In the rows, zero is written as 128.
The rows below come in pairs that one turn or mirror swaps. Which row does each named row swap with?
The rows were stretched afterwards, more along some directions than others.
Pupet: [112 137 137 107 154 158 152 111 143 154 144 118 120 131 111 128 148 115
 162 106 106 124 138 110 151 164 130 124 112 147]
gati: [113 138 150 122 152 148 138 140  96 127 138  90 130  92 121  80 125 139
 147  94 143 131 137 149 133 135  93 115  99 147]
seseb: [120 124 141 103 151 140 147 154 136  90 116 116 163 116 108 148 123 121
 131  95 123 119 148 132 117 114 144 141 135 151]
vot: [115 174 129 173 159 157 130 137 111 136 140  92 115 115 101 138 138 101
 133 192 113 150 138  90 110 121 122 115  84 133]
Zetu: [144  92 120  91 146 134 118 123 149 131 145 147 129 139 117 180 162 142
 111 105 123 122 155 115  80 123 104 102 110 146]
zareg: [143 101 129  94 148 136 125 118 157 131 132 150 140 136 104 181 161 147
 105 107 119 121 149 119  93 123 105  99 108 154]
Zov: [106 123 119 110 129 137  89 135 144 127 157 110 110 107 129 131 126 109
 176 119 117 130 165 117 136 120 142  77 158 164]
Panek: [118 100 125 132 134 139 140 140 130 134 172  90 107 134 116 119 142 106
 134 125 134 163 135 132  95 104 115  98 119 166]
sar: [124 170 130 175 142 149 119 130 107 147 144  97 118 115 120 149 142  90
 144 187 107 156 125  89 118 124 115 111  84 138]
Gez: [145 151 110 104 148 151 136  99 141 128 166 128 131 114 124 141 113 132
  99 140 125 126 111 144 114 137 125 138 105 153]
gofam: [107 141 144 118 149 164 157 109 138 151 142 112 112 132 124 116 144 113
 179 102 107 128 132 105 145 163 135 110 123 131]
lodob: [ 86 135 155 121 132 136 112 123 126 119 112 126 151 112 114 134 153 145
 152 132 173 101 139 123 108 106 125  83 129 134]
mebo: [160 134 115 142 130 149 116 109 102 147 145  71 130 119 140  99  98  92
 137 135 144 130 107  79 121 140  82  68 134 120]
gogu: [141 148 110  96 143 149 144 108 148 114 161 134 135 116 118 146 108 136
  91 141 122 122 132 145 115 134 123 142 109 154]
Kip: [131 174 122 179 148 151 118 139 119 140 143  88 125 114 112 132 128 101
 148 191 103 146 127  91 113 116 120 131  79 142]
bez: [122 172 133 177 159 150 115 131 118 143 146 112 112 120  99 138 137 108
 138 190 127 152 137  88 113 117 126 107 100 128]
Goro: [162 128 120 131 132 152 113  97  96 146 134  69 129 127 134  95 103 100
 115 129 160 125 124  95 112 131  80  53 140 122]
figem: [ 76 135 147 124 146 142 120 115 126 112 115 136 144 106 115 131 156 150
 156 132 174 103 134 116 105 108 125  87 120 128]
Mame: [128 122 117  98 134 159 146 106 109 143 133 121 129 119 119  97 126  98
 112  84 136 111 109 131 115 143 114 139 153 169]
Mapu: [106 124 126 115 142 144  75 117 147 151 156 112 115  98 128 133 142 108
 178 124 125 125 165 110 128 118 130  72 161 163]
zovoz: [125  98 129 131 129 138 122 143 132 138 169  92 106 133 121 121 139 105
 132 124 137 163 138 141  87 103 115  99 126 155]
pite: [125 170 135 177 145 154 129 133 107 141 135  91 125 116 107 137 128  97
 134 185 110 144 123  94 107 119 125 110  96 132]
kaz: [161 132 126 137 141 149 116 102 102 149 137  90 125 136 122 106 103 103
 117 133 154 129 114  87 112 138  87  65 142 113]
naro: [120 140 114 134 148 162 161 121  76 140 103  69 139 129 128 112 100 101
  99 109 129 135 104 102  85 143  97 101 117 150]
nukek: [130 177 126 175 156 152 124 133 122 138 143 101 124 110 120 141 134 103
 147 188 118 149 137  85 121 126 121 120  85 128]
mim: [107 139 108 157 107 133 128 124 121 137 193 119  96 119 102 126 134 138
 143 136 100 163 134 117 133 128 135 101 108 173]
zok: [101 138 135 114 153 159 154 115 136 149 138 110 112 132 128 130 147 112
 161 111 112 133 145 108 142 163 129 126 108 134]
zabe: [116 136 119 105 142 147  87 135 139 138 148 110 118  97 134 136 121 107
 171 123 114 120 162 108 131 121 139  91 157 162]
koz: [128 165 130 181 153 147 113 132 108 154 144 103 116 105 116 149 146 100
 140 193 105 154 126  79 112 123 113 114  86 138]
lamu: [111 145 114 145 126 137 137 133 100 116 139  86 102 111  82 112 126 110
 132 135  94 168 127 126 141 133  96  99 105 154]
mivu: [111 120 123 147 124 150 127  92 131 143 178 129 121 124 103 103 134 153
  99 135 149 137 170 136 136 126 141  71 149 146]
mubol: [147 101 119 100 144 134 121 134 148 129 141 151 137 138 108 186 150 140
 109 117 107 126 141 104  92 122  99 114 100 145]
nugo: [104 144 138 121 151 152 157 117 141 140 140 117 110 132 125 126 136 121
 174 106 105 128 133 108 150 159 134 115 110 136]
Resiv: [107 133 117 111 134 143  82 125 140 134 151 100 114  95 138 129 127 112
 178 122 122 125 156 112 134 116 131  67 158 165]
fozum: [100 130 113 117 177 150 125 116  95 124 155 114 115  95 163 117 141 123
 139 119 170 134 149 128  95 133 125 117 108 147]
rumas: [126 125 107 106 179 155 155  83  99 145 116 122 115 125 125 104 136 131
  98 104 150 145 138 123  94 131 105 141 110 151]
Ginal: [161 126 115 135 123 142 107 108 107 141 144  67 144 123 141 106  94  95
 128 138 144 120 113  89 115 137  84  81 132 124]
dav: [173 126 124 143 117 143 108  97  97 154 134  84 126 123 144 100 103 103
 122 129 142 133 115  92 120 141  75  60 141 115]
duko: [172 124 126 131 125 154 116 100  91 158 125  74 138 132 131  98  98  93
 112 125 152 115 108  97 107 134  81  67 144 122]
Vipop: [166 132 119 143 125 162 111  92  98 150 137  61 118 111 157  97 102  92
 116 136 152 127 113  91 115 137  77  60 139 117]
kuzu: [109 129 125 103 143 145  83 132 150 134 148 114 117  93 129 139 130 109
 178 123 115 117 162 111 127 122 133  84 156 163]
Puzut: [115 126 153  99 148 129 152 152 141  83 109 127 157 117 110 150 133 132
 128  97 133 116 156 142 120 109 143 134 131 150]
lut: [106 121 131 146 125 148 125  96 129 145 170 131 122 117 106 117 140 150
  91 146 143 134 174 133 124 124 136  74 148 142]
dez: [ 83 136 149 122 135 146 110 106 120 119 111 130 144 102 127 126 153 143
 162 128 172 100 129 118 104 117 117  77 134 126]
Letok: [103 141 134 114 150 150 151 122 135 144 141 117 106 136 119 122 129 117
 169 106 101 130 137 107 152 157 138 127 114 132]
vazer: [117 139 108 150 142 142 132 135  95 135 139  76 107 104  81 109 130 100
 128 138  99 164 119 115 143 135  88 100 102 173]
tofo: [169 126 119 141 124 148 106  97 105 152 142  63 129 122 132 100 106  92
 111 141 145 129 123  87 117 132  78  52 138 127]
dutum: [117 133 115 139 158 163 154 129  76 144 105  69 140 118 121 108 101 105
  95 110 134 142 120 100  87 134  87 107 112 152]
Piram: [ 94 116 108 150 100 126 126 125 118 138 189 121  94 126 107 124 137 126
 141 128 113 163 130 114 132 130 134  90 124 174]
Mumid: [105  92 123 126 167 157 135 153 126 148 149 124 104 142  81 135 159 124
 106 127  99 130 126 101  78 105 120  91 127 152]
bog: [107 116 152 101 150 135 143 153 137  97 118 121 164 126 103 148 126 129
 129 101 131 106 156 136 112 115 143 132 142 151]
togem: [134 167 131 188 147 146 121 128 117 155 141  98 105 101 105 135 144  98
 140 196  98 148 140  84 119 127 118 100 104 134]
Vofo: [116 127 122 107 131 159 138 114 113 143 138 127 130 130 107  90 119 114
 132  91 132 101 111 134 123 133 130 139 155 168]
difug: [127 124 118  98 135 166 136 108 119 143 134 131 131 122 112  96 133 103
 136  82 133 104 107 129 117 136 125 146 154 161]
luroz: [119  94 111 117 150 127  90  93 107 138 139 118 127 112 117 138 175 106
 108 136 174 147 177 118 123 125  89  87 122 149]
vuf: [132  95 105 103 160 134  94  89 110 148 133 121 124 115 121 149 181 105
 103 128 176 142 182 123 109 123  85 101 116 155]
Sode: [106 141 136 117 151 156 157 111 134 149 144 111 110 130 125 114 136 115
 172 103 112 132 138 109 156 163 136 123 114 141]
sefad: [119 140 116 146 154 164 151 137  63 143 103  69 137 119 118 116  96 101
 102 119 119 151 109  93  88 130  89 110 112 147]
Favu: [116  97 122 132 160 158 141 143 111 156 141 113  98 143  93 121 150 124
 102 123  99 134 119 101  79 103 112  82 129 152]
ronu: [113 141 158 121 153 155 141 144 112 130 138  94 137  91 109  93 124 142
 147 103 135 126 137 145 127 139  96 115 105 140]
vigid: [129 169 123 176 150 151 127 135 118 136 140  92 110 121 107 138 136  98
 130 194 104 152 136  84 113 117 122 113  81 133]
mapa: [178 126 117 142 128 141 118  92  98 162 135  75 121 116 138 102 104  95
 113 138 139 123 124  86 126 150  82  62 148 121]
mazib: [134 174 126 179 160 167 124 128 114 140 132  83 108 102 132 142 137  97
 130 190 112 150 131  87 104 117 114 112  83 131]
por: [ 81 127 141 120 153 138 106 147 133 114 127 120 121  84  83 133 145 132
 139 144 113 141 152 128  85  98 114 115 134 155]
bero: [171 125 125 131 110 142 108 102  93 152 133  72 133 131 144 105  98  91
 123 123 145 130 113  97 126 135  72  59 138 122]
rabe: [120 135 115 147 138 140 129 131  96 132 128  91 108 115  78 106 137 106
 119 136  99 166 130 119 141 130  85 103  99 156]
peve: [120 141 120 141 159 163 156 134  69 146  96  66 142 116 126 115 103 104
 102 113 127 143 118  99  92 137  90 117 105 153]
Vum: [123  97 113 107 149 128 101  91 123 127 134 128 127 115 125 144 173 116
 112 129 185 135 186 130 126 135  97  93 123 138]
kedin: [ 95 124 126 111 175 144 121 124  97 118 150 115 127  89 157 122 148 124
 134 115 170 129 159 136  99 136 114 123 101 145]
kan: [108 123 122 112 134 137  81 126 141 146 160 110 117  96 137 134 129 108
 171 123 130 122 165 110 138 126 129  81 157 164]
biva: [110 125 105 167 100 132 121 114 120 144 197 121 101 123 112 125 139 127
 147 138 112 171 129 107 133 128 126  88 115 171]
fid: [ 94 137 147 128 141 155 109  98 117 132 110 139 144 109 120 130 160 142
 153 132 172 108 132 115  98 111 112  83 130 121]

Swapped with vazer: Vum
Swapped with mubol: biva
Swapped with rumas: por
Swapped with Goro: vot
Swapped with Mame: Puzut
Swapped with Vofo: bog
Swapped with Vipop: mazib
Swapped with gogu: Panek

